In the rows, zero is written as 128.
Rotation paths and how fast each direction turns (degrees per step)
Each turn is a multiple of 5 degrees from 10 to 175, or 0.
Each row of a path follows its step; steps can be skipped.

step 3: [140 115 117 135 123 120 125 123 114 118 133 145 110 130 121 127 127 120
 126 128 133 119 129 123 139 122 132 139 135 125 142 134 125 122 123 121
 132 145 126 122 133 120 120 134 127 112 130 119 131]
step 6: [132 106 121 123 141 116 129 114 122 118 133 131 116 136 121 126 129 115
 114 133 119 126 115 131 125 132 128 128 129 122 137 126 133 125 126 137
 121 137 128 128 121 130 122 129 113 107 128 137 132]
step 13: [131 144 136 126 126 126 119 132 141 135 129 128 116 128 117 134 117 112
 118 145 135 126 129 135 136 130 127 133 131 130 131 124 124 101 122 116
 136 122 122 133 124 129 129 118 133 111 133 124 129]
step 16: [127 142 137 120 136 129 124 135 117 120 126 143 113 117 122 122 123 109
 130 144 132 122 125 141 133 131 117 123 119 132 134 122 111 126 135 126
 129 120 119 137 129 133 128 138 122 116 127 125 135]
step 20: [129 125 126 123 139 124 120 115 125 122 114 129 117 125 125 141 147 126
 115 123 132 130 134 152 123 129 119 125 143 119 123 129 136 135 131 119
 122 132 142 129 134 128 126 127 133 112 131 135 134]
step 28: [137 128 115 133 128 118 119 127 127 119 121 124 115 132 137 125 137 135
 122 134 119 136 135 131 131 128 124 125 131 120 133 139 127 133 117 121
 116 141 144 114 128 127 144 135 113 113 140 125 135]
step 29: [124 135 130 116 125 125 131 117 128 122 133 130 136 127 131 128 115 114
 125 130 125 134 140 131 153 127 120 143 127 134 142 135 122 121 121 132
 127 131 133 135 126 146 127 113 127 119 133 120 116]
step 38: [126 141 124 134 147 126 119 141 119 134 134 135 116 131 129 131 112 132
 114 129 132 126 128 125 131 135 124 123 139 120 129 119 123 113 123 120
 122 144 112 134 121 127 130 142 120 124 134 135 131]
step 44: [135 132 114 138 122 128 124 137 131 125 119 128 120 130 131 128 126 123
 138 144 127 121 133 133 124 129 129 129 143 117 136 128 128 107 121 116
 123 135 121 118 121 130 124 137 107 132 141 142 122]
Directions:
[131 125 127 128 125 128 128 125 130 126 130 132 128 129 129 125 126 125
 129 128 131 126 125 129 125 127 125 133 122 130 130 129 127 124 128 128
 128 125 128 125 131 134 126 129 125 129 128 129 129] => 140
[128 125 130 126 128 126 128 123 127 132 127 130 127 125 125 127 129 124
 130 126 131 131 128 129 131 127 131 130 128 130 130 126 127 125 130 126
 126 126 128 133 130 124 128 127 127 123 124 126 128] => 110
[121 127 131 126 127 128 129 129 127 131 124 127 130 130 128 127 124 127
 123 124 125 126 130 127 131 130 125 131 127 128 125 127 131 126 132 128
 124 128 131 126 131 128 126 127 129 128 130 126 127] => 130
[128 127 126 128 125 128 129 128 128 127 130 131 128 126 130 126 124 126
 128 127 125 125 132 127 129 124 128 126 132 126 133 125 123 129 135 127
 128 129 130 128 125 128 130 129 128 131 125 129 127] => 55
[129 133 128 126 132 125 134 126 131 129 127 129 129 128 134 128 125 129
 127 126 128 132 127 129 127 127 129 129 126 126 127 126 127 126 130 127
 131 128 126 132 126 132 127 127 132 128 131 124 127] => 130
[126 129 129 131 129 127 124 128 126 130 129 126 128 124 127 131 129 131
 128 123 130 126 128 128 125 125 125 126 122 129 129 122 123 129 126 126
 127 128 130 128 126 129 126 129 129 126 132 127 129] => 95
[129 127 127 129 130 130 126 126 130 126 128 127 132 128 129 125 130 129
 126 123 128 134 130 127 132 128 124 130 129 131 125 130 121 129 126 127
 128 132 127 128 130 129 133 129 126 129 126 127 127] => 10
[130 132 127 129 133 127 129 126 126 124 125 132 127 129 127 129 132 132
 125 130 127 127 127 128 130 128 128 125 123 128 130 127 130 129 132 123
 127 127 130 126 132 127 131 132 127 130 126 127 128] => 175
